In the rows, zero is written as 128.
Rows swapped in pairs by one turn or mirror: which row each one swaps with
K_286: [122  99 107 119 139 102 152 117 133 121 136 137 104 110 135  98 126  87
 105 134  91 171 139 126 108 139 120 109 126 121 144 128 130  86 122 102
 101 140]
K_437: [143 125 110 121  78 127 112 127 142 106 134 127 135 131 110 110 113  98
 122 138  71 149 152 142 119 123 154  87 144 116 145  92 106  95 117 113
 125 145]
K_539: [156 127 110 123  81 134 107 139 115 118 124  93 137 142 113 117 102  91
 123 128  87 146 158 160 115 119 157 155 124 125 127 122 131 115 127 104
 107 143]
K_616: [144 113 128 138  80 114 135 130 116 137 156 135  96 125 132  98 135  96
  99 127  86 147 143 139 107 124 148 124 102 119 137  88 129 120  90 112
  93 155]
K_195: [123 113 102 128  93 120 118 136 105 125 112 119 115 123 118 118 198  94
 129 138 101 150 145 139 114 116 148 134 113 122 126 125 123 103  86 114
 128 134]
K_333: [139 109 115 116  91 122 124 142 120 110 101  86  92 135 120 121 163 100
 105 128  97 151 141 143 117 121 144 138 134 117 128 131 129  95 101 105
  85 157]
K_685: [114 107 119 108 104 126 145 130 124 145 137 123 102 125 105 103 130  86
 117 135  86 155 157 136 127 131 135 113 130 121 134 111 130  82 132 124
 134  91]
K_759: [114 112 105 125  83 126 123 129 131 124 125 146 168 132 130 124 101  97
 117 141  96 153 148 146 114 120 150 131 145 115 133 106 104 134 131 104
  91 134]
K_942: [106 108 107 108  94 133 159 125 130 128 126 113 112 123 106 106 147  94
 105 127  80 147 145 121 115 119 142 118 113 123  80 136 153 127 124 100
 112 135]
K_677: [ 86 124 108 126  98 117 107 126 120 114 148 117 164 126 127 116 141  98
 123 134 115 157 149 154 117 126 141 106 118 135 121  99 130 109 115 104
 137 161]
K_277: [ 95 125 114 161  98 112 120 119 129 122 148 127 125 137 121 139 131  76
 121 148  94 172 138 145 102 142 146 143 128 141 100 108 138 127 121 109
 103 152]
K_626: [146 117  84 116 109 126 111 126 128 112 119 140  92 134 118 104 129 117
 109 143  78 159 145 137 120 121 142  91 138 137 148 106 129  96  99 118
 134 149]
K_938: [ 83 118 127 116  97 127 128 120 148 104 131 126 165 131 123 119 144  82
 123 142  88 160 143 138 115 129 135 119 133 110 130 111 116 100 145 103
  97 128]
K_28: [125 130 122 129  73 125 129 145 123 118 158  91 106 137 114 123 137  90
 101 139  75 150 146 167 130 122 157 154 120 118 140 107 118 102 138 108
 111 130]
K_39: [132 120 114 110 107 127 134 132 135  85 122 123 120 135 106 111 121 106
 116 139  86 147 148 141 117 115 138 118 126 132 105 178 130 116 113  88
  95 134]
K_602: [105  98 117 125 112 113 149 111 133 131 156 128 126 113 119 104 130  77
 127 146  84 169 157 121 117 156 119 125 128 124 135 100 127  88 126 124
  98 124]
K_873: [130 110 113 101  67 129 172 130 128 130 151 140 151  97 130 123 122  83
 117 138  97 150 152 134 112 126 143 126 138 106 125 126 123 124 121 119
 107 138]
K_718: [124 101 105 144  81 119 141 120 112 153 162 123 108 119 137 116 107  84
 128 147  97 170 148 148 116 144 141 130 131 134 128 114 117 107 121 136
  95 132]
K_977: [ 99 127 145 125  90 115  93 137 133 111 143 130 117 139 121 116 131  77
 120 125  93 152 136 163 126 129 157 137 143 126 113 121 108 103 118 119
 105 118]
K_511: [132 121 119  92 120 131 112 148 153 106 119 147 142 143 126 129 135 101
 115 145  81 172 157 147 127 119 129 124 121 109 111 115 133 118 105  99
 100 126]
K_646: [151 126 116 152  92 107 123 127 120  96 118 143 134 132 107 128 112 107
 117 145 110 144 133 136  92 116 151 135 143 139 134 130 139 112 109  86
 124 151]
K_460: [ 99 132  97 109  95 132 150 122 117 123 133 108 126 125 123 111 158 114
 106 138 104 144 148 143 125 118 140  98  95 139 136 114 150 112 116  98
 138 163]
K_979: [126 115  89 132  89 118 141 144  86 121 123 117  97 128 124  99 151 109
 102 135  94 146 146 134 109 116 140 147 115 150 121 116 150 117 101 118
 122 167]
K_135: [121 112 111 108  91 122 135 148 114 109 118 133 152 118 112 120 101  81
 133 140 110 148 170 121 100 127 135 122 143 124 132 135 125 140 105 111
 134 148]
K_492: [ 85 106 121 133 125 120 123 110 132 136 141 118  90 143 122 104 144  93
 110 145  74 164 136 162 130 133 137 119 113 127 145 115 119  99 119 103
 109 126]
K_853: [ 79 112 116 126  96 120 131 131 119 129 138 121  83 132 109 112 115  94
  98 146  96 153 146 144 118 125 146 122 121 124 175 135 126 119 116 106
 121 129]
K_834: [111 118 115 136  79 108 142 136 131 117 123 124 145 114 121 139 184  89
 128 150  94 159 138 141 116 119 151 124 120 100 135 114 106  94 105  98
 117 138]
K_478: [143  92  99 111 131 116 135 118 125 104 128 146 135 112 136 103 153 102
 123 136 108 162 140 112  95 129 119 124 143 128 118 131 135 119 111 102
 112 141]
K_493: [144 110  95 120  90 116 183 127 115 125 116 141 111 119 133 113 137 121
 127 145  82 155 143 116 114 125 136 124 125 134 125 122 142 132 101  95
 110 134]
K_972: [115 100 110 127  93 111 132 130 125 103 168 118 152 124 119 118 112  91
 111 152  81 154 139 136 116 122 142 102 121 121 157  96 110  83 123 106
 123 119]
K_627: [102 120 108 129 116 118 105 127 111 101 151 134  95 140 113 108 144 105
 109 140  86 159 151 162 114 123 141 150 124 144 140 150 133 126  92 100
 107 122]
K_324: [155 115 112 117  88 125 147 138 117 115 110 125 157 121 123 119 119  91
 129 136  96 140 149 139 110 119 144 127 132 125  97 123 127 129 107 105
 125 178]
K_962: [128  93 115 130  99 108 137 130 129 117 119  97 134 125 131 125 154  88
 137 140  91 176 157 130 110 146 125 126 146 109 133  97 112  94 107 105
  80 140]
K_283: [142 121 106 120  84 129 115 136 121  98 115 113 120 135  99 119 121 113
  99 139  96 137 138 144 116 109 153 160 126 134 114 146 152 111 111  98
 105 161]
K_423: [152 116  91 100 109 141 113 134 105  99 127 124 118 135 120 118 132 100
 104 147 107 136 135 130 113 110 143 117 116 154 143 132 146 103 104 124
 136 141]
K_271: [114 129 105 113 120 120 149 143 103 114 127 139  77 133 118  90 137  93
  91 126  79 138 161 139 122 126 136 120 114 150 135 131 122 120 105 118
 109 138]

K_873 swaps with K_627
K_539 swaps with K_286
K_616 swaps with K_511
K_423 swaps with K_972
K_977 swaps with K_493
K_626 swaps with K_437
K_938 swaps with K_979

Rows swapped in pairs by one turn or mirror: which row each one swaps with
K_420: [156 128 117 152 147 123 116 108 115 132 119 139]
K_293: [117 129 106 135 126 138 145 108 119 100 117 145]
K_802: [118 125 147 142 115 102 110 123 133 142 133 108]
K_228: [115 145 101 124 113 136 124 114 120 108 110 142]
K_184: [108 124 142 126 118 130 112 143 127 137 125  96]
K_346: [119 119 123 138 163 114 127 114 115 146 143 133]
K_461: [121 130 147 139 132  98 122 133 129 141 139 108]
K_148: [121 115 126 139 162 113 127 119 115 144 144 132]
K_389: [113 122 144 129 109 127 114 139 125 127 135  96]
K_474: [124 135 120 118 122 161 132 125 122 102 112 126]
K_928: [158 124 118 150 147 126 120 111 116 130 118 140]
K_305: [130 127 113 139 131 139 143 117 121 108 106 155]
K_944: [119 120 120 120 113 156 135 122 128 102 114 128]
K_891: [106 140 131 123 109 108 117 121 127 147 129 105]

K_389 swaps with K_944
K_184 swaps with K_474
K_891 swaps with K_228

